(in the rows, 128 means zero)
One turn sends every row of this set to another row. A few are shown first. Where does it send the rows asked after them?
z_413: [ 92 160 156 115 168 120 135 133 139 104  91 120 128 136 131 132  99 144
 106 136  98 152 155  57 145 135 121 151 126 126 120 137 110  88 111  95
 142 200 100 101 119 133 147 117 135]
z_703: [ 90 148 173 117 155 123 138 155 120  94  91 139 119 125 114 145 112 171
  99 153 106 178 120  97 131 102 156 178 108 129 134 161 130 101 117  94
 137 141 119  97 108 111 166 124 150]
z_182: [ 82 133 140 131 173 124 143 155 132 154  71 147 111 130 141 146 123 145
 113 129  84 139 133  94 178  95 134 177 109 123 154 117 126 102  95 114
 130 138 145 102 135 124 130 117 120]
z_698: [104 195 147 118 161 116 176 134 132  84  85  95 176 128 119 115 128 139
 108 144 112 149 141 104 153 124 116 144 117 118 122 133 114  97 126 103
 123 117 105 116 137 150 141 143 117]
z_205: [ 68 147 169  90 176 138 147 141 117 102 117 113 134 107 175 131 168 135
 118 149  96 144 109 104 173 135 108 152 104 128 135  93 137  78 125  90
 130 148 143 125 119 121 156  88 135]
z_859: [100 177 147 116 149 120 158 137 130 122 105 125 171  93 121 135 155 116
 101 140  95 142 148 110 152 142 126 140 122 133 125 130 138 101 122 112
  98 103 100 112 119 162 148  97 142]
z_917: [ 81 160 168 111 170 136 118 126 154 123  84  99 100 111 171 128 117 144
 136 171 125 144 145 126 173 113 133 160 134 116 115 117 135  91 111 114
 148 150 116  79 138 120 170 107 115]
z_242: [ 86 140 151 122 166 120 159 131 134  35 110 121 136  83 160 131 146 139
 102 141 140 150 161 111 143 127 136 141 123 122 125 114 136 105 129 106
 104 157 145 109 130 126 147 109 141]
z_472: [ 81 147 137 120 136 117 101 149  96 113  94 112 152 109 145 117 142 143
 130 127  74 163 156 116 156 109 134 133 128 133 130 133 137  74 104 110
 104 144 114 120  93  95 133 107 126]
z_532: [102 119 141 119 169 130 143 155 137 101 119 138 108 121 144 147 116 146
 121 151 145 144 110  96 158  96 134 130 129 117 131 101 134 117 109 109
 124 154 157 106 140  88 126 145 169]
z_916: [103 160 136 107 129 129 167 145 152  91 109 120 132 129 148 115 132 115
 107 126 120 118 127  84 160 122 152 108 132 115 119 102 123  82 100 103
 132 140 155 147 134 109 124 111 124]
z_591: [107 100 169 121 191 122 108 144 140 138  92 139 153 122 158 132 123 133
 115 134 109 142 150 131 149  76 122 143 116 117 135 112 101  90 122 109
 129 129 119 115 131  89 146  94 150]
z_790: [112 159 150 102 182 108 114 134 140  94 126 113 141  87 135 150 127 154
 116 137  87 134 135  86 181 120 115 134 132 128 146 154 117  97 113 115
  98 133 101 125 121 110  96 125 137]
z_629: [ 91 178 156 118 169 125 134 134 137 100 104 119 142 128 123 137 158 144
 107 142 118 152 115 148 157 142 115 139 120 111 133 150 147 106 112 102
 133 178  74 119 130  76 138 113 135]
z_892: [114 161 142 118 159 135 148 136 125 114  91 104 149 108 109 136 126 150
  96 100 103 160 126 100 158 109 116 148 112 148 131 155 130 111 132 117
  84 125 126  79 144 153 126 121 126]
z_906: [ 95 113 158 113 167 112 152 137 128 125  71  84 179 130 146 124 128 158
 104 138 108 146 130 138 151 124 109 149 122 119 130 127 135  99 110 110
 150 121 182 106 128  95 142 107 121]
z_85: [120 159 134 142 152 150 111 156 125 128  94 125 123 117 152 180 122 149
 125 135 116 131 115 123 184 127 138 153  93 123 119 148 145 116  94 120
 131 119 128 104 152 109 121 120 136]
z_887: [ 75 132 153  85 166 143 149 119 140  85  88 139 173 101 130 117 123 143
 102 120 104 141 142 139 128 120 120 131 161 151 131 151 125  78 134  80
 145 134 138 102 127 117 135 125 139]
z_398: [ 94 137 154 136 138 125 157 132 137 115  89 114 163 113  98 135 133 119
 113 174 150 127 138 113 140 117 122 174 129  99 124 121 111 115 126 117
 129 125 124 124 122 105 179 100 113]
z_640: [100 132 144 107 150 125 142 122 133 108  95  70 141 141 129 128 141 144
  98 128 109 149 113 153 151 107 112 139 146 121 145 135 139  86  90 101
 125 130 157 105 118  74 130 119 124]
z_298: [ 82 162 155 104 164 138 142 135 145  83 141 145 111 100 166 145 150 129
 123 144  89 107 132 111 179 117 127 124 111 148 122 123 129 115 122 112
 125 146 106  88 129 125 132  98 134]
z_18: [ 81 162 151 109 160 126 107 132 138 111 106 177 135 143 134 134 125 138
 118 142 125 145 135  91 155 124 155 145 113 125 116 134 136 125 118 114
 171 109 116 114 105 147 145 109 124]
z_295: [ 98 170 151 133 158 121 143 139 139 115 119 109 154 105 124 126 140 110
  98 121 109 143 119  96 170 131 129 167 110 147 143 171 126  88 115 117
 125 106  94 108 124 161 156 110 132]
z_718: [ 87 113 163  94 174 151 134 102 142 106  90 115 155 116 151 102 112 148
 110 143  92 163 155 130 153 114 130 168 139 146 131 159 129  81 136  96
 129 136 113 104 115 114 134 133 118]
z_518: [114 164 133 113 142 113 142 156 131  97  82 122 159 133 142 154 159 125
 130 158 144 128 121 108 171 127 122 121 120 149 129 102 114 138 109 120
 144 142 113 144 132 104 139 108 126]
z_637: [118 146 140 125 140 115 159 134 137 109 101 181 172 127 149 130 105 165
 112 135 139 149 127 112 149 126  97 144 124 120 128 138  98 101 113 116
 133 104 111 117 126 144 144 104 128]
z_992: [ 94 111 135  87 161 113 171 129 157  97 104 121 100  97 121 144 131 145
 130 161 107 136 135 112 180 126 133 128 143 106 135 111 120 100 124 125
 130 139 163 108 130 110 130 131 155]
z_974: [104 109 132 103 166 127 163 135 137 119 115 140 110 137 122 128 103 155
 111 127 126 138 101 112 157 133 139 168 119  93 154 117 124 109 137 100
 157 136 145 125 119 110 146 130 142]
z_122: [120 148 142  93 165 141 107 145 133  87 115 143 147 105 144 121 146 129
 116 132 106 134 129 123 150 133 127 143 153 115 114 137  89  67  76 105
 141 131 159 121 119  79 152 122 121]
z_326: [116 112 149 125 156 120 141 170 131  86 106 144 111 132 136 135 120 157
 139 168 119 138 131  97 155 127 134 152 128 105 134 105 125 127 103 100
 144 144 159 119 134 100 144 155 126]
z_971: [ 86 128 150 126 150 131 118 150 156 106  83 122 167 108 142 140 143 159
 130 142 127 180 136 127 157 158 125 132 108 125 106 168 122 124 121 129
 140 144 143 102 156 131 144  78 133]
z_857: [ 86 159 132 126 153 138 146 134 142  98 100 137 125 102 146 135  89 143
 119 115 110 152 160  98 123 121 120 124 144 109 116 133 130  97 108 118
 118 186 123  96 140 156 150  99 130]
z_757: [ 81 156 161 130 157 151 118 157 133 101  95 136 155  86 133 153 107 146
 128 140 101 153 121 132 181 109  83 130 104 121 115 149 135  87 113  95
 131 125 128 114 163  95 153 138 150]
z_750: [ 84 134 146 122 158 112 150 140  97 108 104 131 169 132 170 123 143 138
 103 118 136 129 153 109 146 113 119 142 117 135 122 166 114  65  85  92
 151 135 132 109 156 118 152  91 137]
z_843: [ 79 130 179 106 140 116 112 139 136 108  89 139 100 131 119 144 145 134
 116 125 125 153 123 118 144 105 137 137 126 112 128 144 162  67 101 115
 146 103 139 125 132 139 162 103 121]
z_138: [100 128 160  88 151 139 107 131 124  99  99 126 158 132 128 127 149 136
 114 138 150 166 145  96 155 137 102 146 132 136 129 124 116 131 112  94
 107 130 107 147 157  98 151 122 108]
z_132: [115 154 176 130 161 106 160 147 145 136  83 122 144  99 127 156 126 137
 128 147 115 140 126 127 165 147 110 143 128  79 141 132  86 105  98 131
 128 176 138 107 118 117 147  97 127]
z_500: [123 159 153 118 158 110 128 151 160 127 103 102 117 131 136 145 114 120
 103 114 134 159 124 119 146 153 116 146 128  85 136 147  99 104 111 125
 120 159 140 130 122 113 119  88 158]
z_57: [113 164 142 124 162 155 131 159 141 111 115  87 119  81 120 152 137 127
  88 125 106 155 147 104 169 132 110 166 127 122 143 142 133 103 126 112
 133 122 151  96 135  86 141 102 172]
z_588: [107 160 149  96 161 134 105 151 140 103  92 129 125 122 120 132 130 134
 109 123 127 123 119 113 137 130 123 128 140 138 114 119 145 111 135  63
 157 168 157 108 120 124 158  76 134]

z_588 -> z_971
z_637 -> z_182
And these:
z_132 -> z_413
z_703 -> z_57
z_295 -> z_532
z_205 -> z_138
z_518 -> z_18
z_992 -> z_698
z_887 -> z_906
z_750 -> z_591

One turn sends every row of this set to another row. A few are shown first. Where does it send the rows asked after them?
z_593: [154 128 117 154 136 117 124 118 118 116 160 132 111 120 117 116 139 103
 143 146 124 149 113 128 113 110 119 115 131 122 138  79 129 129 127 157
 109 117 140 137 116 112 132 148 147 101]
z_720: [117 118 124 148 150 146 107 115 142 149 124 128 131 113 140  99 141 111
 150 125 155 115 146 161 133  93  93 145 151 136 118 121 120 150 149 103
 133 123 139 110 143 106 151 110 104 135]
z_118: [112 120 127 120 129 133 150 131 102 107 122 121 136 105 119 117 165 108
 128 123 171 110 132 106 147 105 119 119 123  77 139 133 122 139 135 115
 100 128 138 146 141 138 134 130 143 160]
z_129: [169 148 129 120 111 146 130 130 126 160 136 114 121  94 136 105 138 107
 124 122 156 147 157 110 126 118 117 140 154 127 136 138 107 130 141 171
 129 123 145 148 111 112 143 137 106 134]
z_136: [136 128 150 140 178 119 108 124 125 122 126 143 142 137 117 101 158 137
  93 130 148 128 138 127 122 122 101 117 117 149 131 137 106 145 118 133
 108 166 152 118  94 131 139 126 111 121]
z_952: [ 92 108 131 123 120 135 172 121 127 149 109 104 110 120 147 120 126 119
 151 140 155 110 150 123 145 155 133 131 145 112 125 148 141 152 136 103
 118 130 121 140 127 137 124 134 140 152]
z_903: [139 121 132 135 211 125 155 124 120 130 123 109 110 131 128 138 123  83
 126 138 145  94 131 122 131 122 131 134 140 132 105 162 125 137 133 135
 120 121 122 126 120  96 146 113 125 139]
z_602: [139 134 137 112 129 136 120 107 117 128 108 148 117 141 111 105 145 145
 129 119 170 114 144 132 119 108 134 118 128 132 105 131 128 156 104 122
  99 136 164 162 120 138  98 107 127 117]
z_414: [146 142 135 114 150 153 134 122 137 174 129 145 138 121 142 136 128 114
 148 134 122 122 145 120 117 109 117 147  97 119 122 106 107 124 145 122
 160 130 147 149 103 121 154 108  93 129]
z_982: [165 111 125 128 113 135 125 115 137 116 158 120 133 168 149 131 137 135
 120 120 139 121 152 128 139 134 139 138 123 155 115 119 113 120 115 137
 126  90 163 127 140 110 149 131  80 128]
z_847: [134  92 135 126 137 115 149 108 155 158 124 120 134 156 102 117 141 114
 136 115 166 105 107 137 133 124 146 164 115 128 107 146 146 108 125 109
 131 109 121 120 133 144 119 108 129 139]
z_302: [153 119 135 107 156 149 145 128 136 162 118 120 125 115 122 147 124 120
 151 152 130  93 129 142 117 102 117 147 111 139 118 129 136 175 111  95
 130  98 129 130 143 123 175 127 140 128]
z_921: [143 156 152 149 123 128 107 120 115 119 124 107 114 145 129 118 141  94
 133 123 115 140 149  99 148 113 121 135 153 110 138 132  91 149 150 139
 126 118 132 138 111 133 156 129 149 144]
z_972: [124  99 144 114 114 138 153 161 135 149 123 143 144 126 142 125 117  98
 114 130 109 148 146 113 126 136 142 106 139 154  98 112 119 144 108 140
 123 116 131 144 116 125 142 132 140 124]
z_881: [123 149 128 112 127 152 138 127 110 121 156 123 153 129 132 109 120 139
 121 170 125 119 146 120 128 111 121 106 150 124 113 142 108 136 122 131
  89 146 115 113 100 123 156 162 149 113]
z_99: [133 120 113 104 125 140 133 129 140 123 135 145 136 152 130 121  85 136
 103 119 123  94 148 127 124 142 127  96 114 119 117 121 124 148  98 150
  99 132 119 125 104 135 145 100 136 127]
z_989: [144 126 133 130 116 116 116  89 155 128 136 112 113 131 115 142 145 162
  95 144 128 134 118  98 141 115 125 137  95 119 109 143 133 122 125 155
 118 102 135 119 136 114 153 139 128 133]
z_711: [132  87 143 130 128 114 127 119 133 127 146  94 147 126 140  93  90 167
 136 127 146 147 143 101 111 147 114 130 144 120 132 114 111 148 121 142
 117 128 139 144 118 154 141 134 101 143]
z_689: [ 95 104 137 128 152 116 119 158 114 107 112 130 125 150 121 131 114 137
 127 140 155 129 143 119 135 111  85 109 101 115 116 144 126 130 116  89
 105 115 113 157 110 137 139 139 126 141]
z_659: [153 130 130 148 151 116 110 127 122 140 119 113 153 113 119 108 118 130
 114 129 140 100 116 139 133 128 140 132 135 125 114 122 139 117 163 105
 117 118  97 114 118 142  89 127 153 114]
z_256: [152 113 120 142 158 129 120 128  85 124 151 144 108 122 137 119 100 152
 117 113 147 155 117 138 144 106 128 116 123 100 135 119 109 126 123 147
 135 117  89 134  93 129 159 121 132 140]
z_96: [130 156 117 121 102 108 107 107 127 141 110  98 131 135 144 118 163 147
 108 134 125 147 142  99 131 116 127 111  93 124 126 128 117 128 142 119
 108 123 127 159 101 131 157 118 126 124]
z_365: [157 151 123 127 166 122 134 118 140 119  97  92 129 111 139 108 121 133
 142 139 152 109 128 128 128  90 125 149 111 119 136 137 127 123 146 118
  90 136 112 121  93 134 136 132 170 125]
z_809: [144 120 130 133 139 126 125 180 112  94 137 109 129 121 131 135 121 154
 140 141 121 118 144 117 135 124 119 150 106 135 128 137 110 128 122 105
 140 131 119 147 132 148 110 144 107 147]
z_595: [132 109 160 139 162 149 161 171 135 128 167 124 149 132 129 122 116 124
 130 120 151 101 143 144 157 138 141 129 139 145 138 121 129 134 150 123
 128  94 107 142 131 147 134 140 125 132]
z_177: [154 120 122 123  65 136 139 128 112 127 155 111 172 117 130 146 124  98
 149 143 152 122 129 127 145 120 113 137 136 130 119 123 121 134 137 124
 137 123 112 146 130 131 110 125 124 131]
z_316: [142 119 136 137  74 137 143 130 110 159 156 120 137 125 142 127 150 132
  89 131 149 100 136 119 144 126 120 160 138 139  88 128 148 133 135 117
 135 138 117 115 117 100 152 127 122 144]
z_238: [118 135 153 132 170 114 118 114 133 127 170 137 127 137  97 114 151 139
 115 135 157 142 127 136 123 134 154 124 122 117 144 147 143 120 139 125
 144 139 141 124  98 153 145 116 124 133]
z_29: [147 115 119 151 137 134 108  81  51 132 134 126 117 130 130 109 120 150
 153 154 138 124 133 129 141 118 133 119 135 128 118 131 111 129 130 133
 122 138  99 142 114 137 140 122 132 140]
z_679: [161 119 108 107 145 126 125 115 112 123 148 115  83 143 111  95 142 150
 120 119 167 125 133 101 116 103 124 129 111 121 109 150 125 126 133 114
 150 131 107 135 123  91 124 116 114 136]
z_465: [136 118 136 135 109 175 136 108 130 170 126 134 145 114 143 121 128 114
 104 151 140 121 133 120 130  91 127 115 136 137 118  93 148 162 135 103
 127 116 136 114 119 134 153 140 113 147]
z_204: [147 140 156 142 147 128 155  78 152 118 159 118 126 123 107 143 156 113
 132 127 163 125 134 146 152 114 126 147 132 142 129 132 130 151 160 154
 142 130 143 138 123 105 149 116 129 124]
z_774: [123 116 156 135 153 113 118  99 131 137 120 125 164 112 137 137 103 117
 147 111 178 119 127 139 144 120 114 157 129 131 116 131 137 158 153 164
 135 115 128 116 109 125 128 110  97 122]
z_477: [118 102 144 115 157 119 142 104 104 118 133  94 108  98 117 109 156 152
 113 129 142 140 112 116 130 131 114 155 138 144 132  82 102 142 121 138
 107 147 103 138 114 111 143 128 134 145]
z_731: [136 122 123 109 111 122 130 120 120  72 155 123 158 110 143 143 130 152
 137 146 141 145 134 132 131 124 106 127 165 138 116 128 124 129 133 123
  98 125 146 116 118 102 144 125 137 122]
z_62: [ 96 114 148 111 136 176 130 146 134 172 155 113 127 130 149 142 130 119
 142 139 151 133 116 116 131 127  99 144 143 124 127 130 126 142 139 101
 122 121 133 131 105 110 161 100 121 148]
z_848: [160  99 115 155 130 109 127 105 129 140 113 135 108 115 127 118 128 104
 131 127 164 113 151 151 114 109 136 111 106 134 128 139 151 135 127 128
 120 135 174 148 121 103 151 101 112 129]
z_978: [120 108 149 153 134 129 128 119 140 130 131 108 127 141 126 102 109 110
 165 160 143  87 139 138 105 118 130 171 119 141 126 124 144 123 112 125
 136  91 131 131 142 128 135 156 132 136]
z_102: [128 111 110 114 156 134 147 132  99 138 124 105 153 109 124 141 140 133
 148 126 117 146 114  94 167 120 134 128 109 131 103 134 126 153 132 147
 107 120 108 116 115 139 105 120 145 147]
z_564: [145 114 144 169 165 112 156 120 109 128 148 119 116 126 133 126 143 153
 138 122 128 110 139 141 158 141 136 112 142 122 106 125 140 122 122  87
 108 155 129 123 115 131 168 117 145 138]
z_973: [144 123 157 139 162 121 141 148 157 116 128 104 107 128 104 113 117 124
 122 125 115  86 139 104 137 102 134 141 138 140 124 128 109 118 137 131
  84 137 116 135  95 109 161 100 123 134]
z_797: [151  83 115 124 134 136 148 118 115 129 121 137 118 115 134  95 137 159
 115 118 141 142  94 129 124 118 119 134 112 108 154 100 131 115 112 139
 116 138 113 132 112 121 149 138 158 151]
z_930: [155 132 145 146 144 138 156 126 120 141 127 135 161 129 162 138 163 132
 139 120 124 129 135 124 151 115 155 126 105 145 139 127 143 124 127 146
 151 109 164 117 108 135 157 116 107 161]
z_458: [124 106 132 126 162 125 120  97  92 120 128  92 116 132 134 116 134 165
 148 142 104 132 114 126 138 124 159 120 119 148 118 107 103 144 107 120
 108 136 116 153 122 112 132 114 114 116]
z_213: [111 139 148  97 132 133 154 163 119 125 165 114 126 135 131 137 140 118
 141 130 152 121 117 144 122 113 129 122 146 133 127 119 147 137 133 110
 151 103 118 155 120  83 138 134 122 111]

z_593 -> z_711
z_774 -> z_930
z_881 -> z_689
And these:
z_797 -> z_477
z_982 -> z_177
z_129 -> z_972
z_118 -> z_973
z_809 -> z_659
z_414 -> z_465

